Each path is a new rotation, seen through one point. The rows after it are directions, each followed by how far the rotation turns it, in degrees per step (0 if it stays put).
Each turn is a multiple of 5 degrees from 10 to 175, or 0.
Each row of a path follows its step; steps can be skipped.

step 0: [-16.6, -15.4, -13.9, 7.7, 23.6, 17.0, -9.6, -5.4, -16.3, -5.4, 26.1, -26.9, -2.4, 13.5, 4.4, 19.6, 9.6, 6.9, 18.9, 8.1, 4.9, 16.7, -30.8, 9.0, 8.4, -12.0, -8.9, 0.1, 4.0, 26.2, -4.8, -10.9, -1.9, 27.8, 7.6, -5.0, -20.5, -7.6, -14.2, 14.4, 2.2, 2.0, 15.7, 26.2, -32.7, 5.1, -7.9, 17.8, -14.3, 9.9, -5.4, -14.2, 18.0, -2.9, 24.2, 20.0, -9.5, -27.8, -11.1, 18.0, -5.9, -8.2, -34.9, -34.5, 8.4, 11.9, -6.1, 7.9, 4.3, -19.5, -6.9, 10.2, 51.2, 28.5, -0.4, -13.0, 3.8, 26.0]
step 2: [6.0, -27.6, -12.3, 6.3, 27.6, -9.9, 0.4, -11.4, 7.3, 1.3, 6.5, -8.1, -10.2, 5.7, -7.1, 16.2, -3.9, 17.4, 10.5, -5.5, 37.1, 18.5, 24.3, 3.9, -7.4, -17.0, 3.4, -15.4, -26.7, 11.9, -1.7, 4.7, 0.4, 32.4, 1.3, 0.8, 4.6, -22.0, -19.8, 1.5, -2.6, 11.7, -3.0, 21.4, 21.9, 0.5, 27.7, -5.1, -26.2, -19.0, 6.7, -10.9, 9.6, 16.3, 25.4, 28.4, 53.9, -13.7, -7.2, 12.8, -25.3, 15.2, 8.9, 12.6, -10.3, -4.3, -7.0, -4.9, 6.3, -13.6, 6.7, 2.4, -21.6, 1.9, -36.3, 9.3, -26.9, 27.5]
step 3: [-10.4, -1.5, 37.3, 26.6, 0.4, 14.8, 2.8, -17.2, 4.8, -19.4, -4.3, 15.1, 13.3, 16.0, 16.3, 15.8, 14.4, -1.9, 6.1, -13.0, -10.5, 19.3, -15.6, -30.9, 0.2, -3.9, -4.8, 7.1, -34.0, 20.3, -13.1, -11.5, 11.1, -5.7, 5.9, -9.5, 4.6, 4.3, -1.1, 2.6, -31.3, 18.0, -17.9, -15.0, 3.1, -17.1, 10.4, -29.4, -0.6, -42.4, -19.7, -43.6, -21.3, 25.5, -7.6, 9.8, 4.0, -34.6, -2.0, 8.0, -2.2, -2.2, -1.7, -7.0, -26.5, 10.1, -29.0, -15.5, -21.4, -3.4, 9.8, 11.9, -12.3, 23.3, -4.4, 10.8, 1.2, -2.0]
step 10: [9.3, -17.8, -11.6, 20.1, -8.7, 11.0, 3.8, 4.7, 12.9, 5.3, 1.2, 12.8, 23.8, 0.3, 14.5, 36.5, 22.7, 8.6, -2.2, -0.7, -11.0, 29.4, -13.1, 2.9, 21.0, -6.4, -16.8, -6.9, 10.3, 26.7, -11.6, -6.3, -23.0, 41.9, -29.7, 6.8, -2.2, -5.4, 20.7, -4.0, -14.4, -4.6, 1.3, -8.2, 5.2, -7.1, 21.0, -33.6, 15.9, -12.7, -5.6, 31.9, 13.7, 27.8, 22.5, -26.3, -20.9, -8.9, -5.4, 3.6, -20.5, -1.6, -44.5, 7.5, -14.4, -8.5, 12.6, 22.2, 5.5, 15.2, -11.4, 24.4, 8.3, -0.5, 0.9, 18.0, 11.2, -6.4]
step 11: [-2.6, -27.4, 7.5, -3.2, 36.0, 18.5, 22.7, -16.3, 4.4, -2.2, -22.2, 4.9, -4.0, 24.1, 22.4, 8.2, -18.8, -1.1, -0.4, 19.8, 33.7, 24.2, 5.7, 9.9, 10.9, -14.8, 2.2, 3.0, 24.2, -4.4, -14.5, 21.9, -27.6, -14.3, 11.2, -1.0, 23.5, -5.0, 3.7, 16.7, 10.6, 26.8, -18.8, 17.1, 25.8, -5.9, 14.5, -12.0, -7.0, -14.9, -12.9, -1.4, 3.5, 4.7, 21.0, -36.7, 10.1, -10.3, -6.3, -14.9, -29.5, -5.3, 5.6, 6.2, 33.7, 0.8, -7.6, -6.3, 20.1, 8.9, -20.0, -1.1, 34.8, 5.5, 6.8, 28.8, -16.2, -12.3]
step 16: [7.2, -14.2, -2.0, 15.0, -4.6, -15.6, 16.3, -17.0, 6.0, 6.8, 1.0, 10.0, 7.9, -11.4, 26.5, 43.3, 0.9, 10.2, 0.3, 2.5, -6.3, 14.7, -23.4, 6.6, 22.7, 18.0, 1.6, 9.5, 17.8, 37.5, -22.3, 3.9, -3.2, 21.3, -27.6, -26.1, -12.4, 0.6, 2.0, 9.3, 10.4, -0.9, -6.6, 4.0, -28.2, 3.8, 12.7, -17.9, 5.1, 18.1, -23.7, 17.5, -7.0, 14.7, 4.6, -23.2, -17.0, 18.4, -17.6, 9.2, -26.8, -23.3, -24.8, 11.1, -8.4, -21.7, -5.8, 0.4, -0.3, 4.0, 36.5, 29.7, 23.8, 3.6, -12.1, -4.6, 27.7, 25.7]
step 17: [-15.0, -12.5, 9.1, -13.6, 43.5, 6.1, 14.4, 5.2, -15.8, 0.3, -7.0, -10.5, -9.6, -8.6, -5.5, 11.3, -5.1, -11.4, 31.1, 17.8, 44.7, 7.3, 12.4, 17.3, 13.1, -9.4, -9.8, 18.1, 9.3, 19.2, 4.3, 6.7, -50.1, -8.0, -10.3, 43.8, 7.7, -2.5, -4.9, 4.1, 2.5, 25.3, -22.0, 17.3, -4.2, 16.0, 9.5, -4.7, -22.0, 0.9, -18.3, 6.9, -4.6, 0.6, 18.9, -11.2, 10.4, -23.3, -7.5, 4.4, -25.8, -16.0, -27.9, 15.3, 19.8, -7.5, -22.6, -13.0, 10.5, 10.0, -15.8, 14.3, 19.4, 3.4, -3.9, -2.5, 3.2, 23.1]
step 18: [-13.9, -50.0, 3.8, 13.8, 23.5, -10.2, 9.8, -17.1, 14.0, 0.4, 5.4, -5.5, 7.5, -14.7, -3.3, 22.7, 2.3, -0.9, 4.1, 27.2, 13.0, -11.5, -24.1, 1.9, 8.0, -28.8, 13.2, -16.1, -36.7, 2.3, -2.2, 5.9, 17.3, -13.1, 19.6, -11.5, 9.2, 29.5, -0.8, -1.8, -35.2, 4.8, -20.8, -5.2, -5.3, -8.9, -5.3, 5.9, -23.5, -17.4, -23.9, 4.9, -22.2, 8.4, 25.7, -10.5, -15.8, -36.1, 4.3, 17.3, -6.3, 0.1, 18.6, 11.7, 7.2, -7.9, -6.8, 27.9, -1.9, -13.0, 23.7, 9.8, 8.9, -9.1, -26.6, -9.8, -4.8, 27.4]
step 19: [-27.7, -20.7, 20.6, 6.8, 12.5, 8.8, -10.3, 15.6, 28.4, 17.5, 9.6, 12.0, 6.7, 8.5, -31.0, 4.1, -20.4, -3.2, 16.9, -10.7, 28.3, 4.5, -16.8, -21.5, 1.1, 4.3, -6.0, -20.5, -19.8, -9.7, -15.5, -22.1, 7.3, 5.1, -15.0, 4.4, 8.8, -28.4, 30.3, -11.6, -11.4, -17.2, 16.7, 30.1, -5.9, -5.9, 11.3, -11.9, -5.4, -1.1, -39.3, -10.5, 12.9, 35.7, 12.1, 23.1, 4.7, -30.6, -19.1, 8.3, -27.5, -16.8, -10.4, 19.4, -37.0, -7.6, 2.1, -0.1, -0.4, -1.4, -21.8, -2.1, 3.3, 10.6, -9.7, -12.7, -7.2, -3.1]
[2.9, -1.3, 1.3, 1.8, -0.9, -4.5, -1.4, -1.0, -8.0, 2.4, -0.3, 1.4, 7.5, 4.3, -4.2, 0.0, -0.1, -3.2, -3.8, -1.6, 3.2, 6.9, -3.2, -1.1, -3.0, 5.1, 1.7, -2.6, -1.1, 3.4, -3.0, 1.5, 1.6, -0.4, -2.6, 5.4, -5.4, 4.6, 4.6, 6.8, -8.7, 2.3, 2.7, 4.4, -7.4, -0.3, 5.8, -5.2, -6.5, 7.3, 1.4, -1.3, -2.1, 1.2, -2.2, 0.8, 4.4, 2.3, 0.5, 1.4, 4.3, -8.8, 0.2, -3.3, 1.2, -2.3, 6.7, -1.4, 0.8, -7.0, 3.2, -0.8, -3.3, 2.8, -1.3, 1.2, -2.3, -8.2] : 110
[-5.0, -10.3, -1.9, -4.0, 4.3, 1.7, 2.1, 4.8, -4.1, -0.8, -0.8, -6.1, 3.8, -0.9, -0.1, -2.2, 1.4, -2.1, -0.8, 5.6, -3.1, 1.5, -2.1, 3.1, 3.2, 0.0, -3.9, 2.0, 3.9, -7.2, -9.2, -2.4, 1.2, 5.1, -0.4, 4.8, 2.5, 1.3, -3.4, 3.0, 5.8, 2.9, 0.6, -3.6, 3.7, 2.5, -2.8, -1.3, 3.1, 11.2, -8.8, 0.8, -2.3, -0.7, -0.7, -4.2, -0.2, -7.3, -4.0, 3.2, 3.4, -2.8, 3.0, -3.4, 0.7, 1.0, -1.4, 4.8, -6.3, -2.9, 0.9, -3.8, -1.9, -5.0, 4.7, 2.7, -2.5, 1.3] : 60
[6.1, 8.8, 2.7, -1.5, 1.4, 1.1, -4.8, -0.7, 1.0, 3.4, 2.2, -2.3, 5.7, 1.4, -1.9, 0.0, -4.7, 4.2, -1.1, 3.5, 7.9, 1.6, -2.0, 3.4, 1.8, -2.5, -4.0, 6.3, 0.4, -1.6, 5.6, 8.1, 0.3, 0.0, 7.3, -1.2, 2.3, 1.2, 0.2, -5.1, -4.4, 10.8, -1.2, 1.8, 5.9, -0.9, 0.7, -0.8, -2.7, 2.8, 4.2, -2.0, 2.6, -3.2, -2.3, -0.9, 8.0, -3.5, -3.4, 2.2, 4.3, -2.5, 0.1, -4.3, -0.3, -1.0, 0.4, -1.8, -5.6, 6.1, 0.7, -1.1, 3.5, -6.0, -0.3, 6.1, 0.8, 8.0] : 120
[-0.6, 1.6, -0.8, -2.9, -1.3, -0.2, 0.9, 0.4, -3.1, -1.9, 3.4, -2.8, 1.7, 3.6, 3.3, 2.7, 3.1, -6.1, -0.8, -1.8, 2.1, -13.0, 5.2, -0.3, -3.2, 8.9, 2.8, -1.5, 6.0, -5.2, 4.3, 3.5, -2.2, 1.3, 0.0, -3.7, 1.7, 2.0, -1.0, -0.4, 4.5, -0.6, 8.4, 3.2, -7.7, 0.3, 1.8, -2.8, 2.7, 0.2, 2.1, -9.9, 1.8, -3.8, -4.2, 2.8, -2.6, 0.7, 3.3, 0.9, -3.6, -4.8, 2.7, 2.7, 0.5, 8.7, 2.8, 6.3, -5.3, 3.6, 5.2, 0.1, 1.8, -1.0, 1.3, 5.7, 4.4, 0.7] : 45
[2.3, -2.0, 0.6, -5.4, -3.7, -4.9, 3.1, -2.2, 4.0, 2.0, 1.3, -6.0, 1.7, 8.4, 3.3, 2.1, 1.6, 2.8, -9.1, -0.9, -5.7, -1.2, -3.4, 6.3, -4.7, -1.8, 5.9, -7.7, -3.0, 0.1, 1.0, -2.8, 0.5, -4.4, -1.8, 3.6, 2.0, 0.9, 1.6, -3.9, 4.6, 4.1, 3.9, 3.1, 3.3, 0.9, -1.1, -6.6, 4.1, -1.1, 3.6, 3.0, 2.2, -4.8, -5.0, -10.6, 0.7, -0.6, 5.4, -3.5, -0.4, -0.7, -5.7, 0.3, 2.8, -6.5, -0.2, -0.6, -0.8, -0.2, -9.4, 2.1, 0.4, 2.9, 4.9, 1.9, -2.5, 1.3] : 20
[0.3, 1.2, -0.9, 1.6, 0.5, 0.7, -1.2, -7.7, -6.5, -0.6, -2.1, -1.1, -1.1, -7.1, -2.7, -1.2, 2.6, 1.1, 0.5, -4.1, -10.7, 5.7, 7.4, -2.8, 2.7, -2.0, 2.1, 4.9, 0.4, -4.8, -0.6, -2.0, 2.3, 0.7, -2.3, -0.6, 2.0, -4.1, -5.7, -6.0, 4.0, -0.6, 2.9, 2.0, 2.4, -4.0, 8.9, -6.6, 0.8, 0.3, 2.1, -3.3, 3.4, 7.5, -2.4, -7.1, 4.1, 1.1, 5.7, -1.2, 4.2, -4.3, 1.2, -0.5, -8.4, 2.1, -0.5, -5.9, -2.2, 0.8, 3.5, 6.6, -4.9, -0.3, -3.7, 0.7, 0.0, 2.7] : 60
[2.5, 4.0, 3.7, -7.0, -1.2, -2.6, 2.9, -4.7, -6.4, -1.9, 0.0, 3.8, 1.3, 3.9, 2.3, -0.2, -2.3, 1.9, 0.3, 4.1, -0.5, -3.1, 3.7, -2.1, 0.4, 11.1, 1.3, 3.1, -0.2, 4.9, -3.5, 0.8, -0.3, 3.6, -2.3, -2.3, 3.8, -0.4, 2.7, -2.6, 5.4, -4.9, -1.9, -9.0, 0.6, -1.3, -0.7, -3.0, -3.7, 0.9, -1.8, -0.2, -10.2, -1.1, -2.9, -1.7, 5.8, -1.1, -2.8, 3.9, -3.4, 4.9, -1.6, 0.4, 0.6, -1.8, -4.5, -8.4, 4.8, -0.7, 3.2, -4.3, 1.6, 7.3, -0.2, 5.1, -8.3, 6.2] : 80
